50 stands for zero in the data rows.
A row's group is the hidden flat surface it lies on (a line, a plane or more), and each surface passes through zero.
Here is the table:
(49, 38, 48, 34, 46, 52, 29, 48)
(51, 27, 48, 25, 45, 58, 17, 43)
(51, 75, 51, 75, 59, 41, 87, 58)
(51, 44, 61, 47, 57, 58, 48, 77)
(40, 42, 14, 35, 55, 47, 56, 25)
(11, 20, 51, 32, 48, 43, 60, 62)
(50, 28, 51, 28, 45, 54, 22, 45)
(63, 68, 50, 38, 55, 54, 59, 40)
(37, 27, 51, 65, 50, 43, 35, 61)
(48, 65, 48, 67, 55, 48, 69, 51)
(45, 39, 41, 36, 56, 51, 54, 47)
(37, 33, 51, 60, 48, 44, 36, 59)
(66, 62, 46, 48, 39, 56, 52, 50)
(66, 76, 49, 34, 51, 55, 67, 39)
(39, 39, 22, 40, 56, 45, 58, 31)
(71, 78, 51, 35, 53, 58, 69, 41)
(44, 50, 39, 49, 50, 48, 52, 37)
(52, 65, 52, 61, 52, 48, 64, 50)
(38, 28, 50, 61, 52, 43, 37, 57)
(51, 73, 53, 74, 35, 41, 51, 21)
(49, 30, 36, 33, 63, 55, 49, 67)
(48, 27, 48, 26, 42, 61, 14, 44)
(42, 28, 21, 24, 68, 48, 59, 44)
(52, 65, 45, 62, 37, 42, 50, 22)
(72, 86, 49, 29, 52, 57, 73, 37)
(48, 72, 42, 69, 37, 44, 55, 15)
(58, 61, 84, 65, 45, 55, 46, 73)
(46, 61, 51, 56, 44, 48, 52, 37)
(58, 56, 75, 59, 47, 50, 45, 69)
(48, 17, 33, 18, 72, 57, 55, 72)
(74, 84, 47, 32, 49, 60, 76, 34)
(70, 84, 51, 36, 52, 57, 69, 38)
(48, 64, 35, 61, 35, 42, 56, 09)
(55, 60, 67, 61, 43, 50, 45, 63)
(74, 66, 45, 39, 25, 60, 54, 51)
(50, 24, 47, 23, 42, 58, 16, 44)
(46, 62, 48, 66, 41, 44, 52, 23)
Some new rows, each followed by its group:
(53, 45, 64, 45, 52, 53, 47, 77) gate
(56, 64, 69, 67, 41, 51, 46, 50) gate
(33, 30, 50, 68, 50, 45, 35, 54) knot
(47, 63, 48, 58, 41, 44, 49, 29) gate
(49, 40, 44, 38, 46, 50, 34, 49) iron
(49, 33, 50, 35, 43, 54, 30, 46) iron
(50, 32, 51, 28, 43, 59, 23, 48) iron
(30, 20, 54, 68, 49, 39, 32, 65) knot
(62, 75, 51, 37, 51, 55, 59, 41) knot
(48, 59, 47, 65, 53, 44, 64, 54) iron
(50, 22, 33, 21, 66, 57, 55, 74) gate
(52, 40, 53, 39, 58, 52, 43, 66) gate
(16, 24, 48, 49, 67, 41, 49, 54) coin
(45, 44, 48, 13, 17, 56, 65, 65) coin
(26, 35, 49, 69, 84, 40, 37, 49) coin
(49, 60, 53, 61, 51, 46, 63, 52) iron
(64, 78, 49, 34, 53, 60, 69, 40) knot
(58, 62, 52, 60, 55, 48, 44, 44) coin
(55, 63, 51, 63, 54, 50, 68, 54) iron
(44, 47, 53, 64, 67, 44, 43, 44) coin
(80, 71, 51, 36, 19, 63, 56, 51) coin
(53, 65, 61, 64, 40, 48, 43, 39) gate
(39, 32, 51, 60, 49, 44, 37, 57) knot
(44, 63, 41, 59, 41, 43, 51, 18) gate
(71, 71, 49, 58, 53, 55, 46, 43) coin
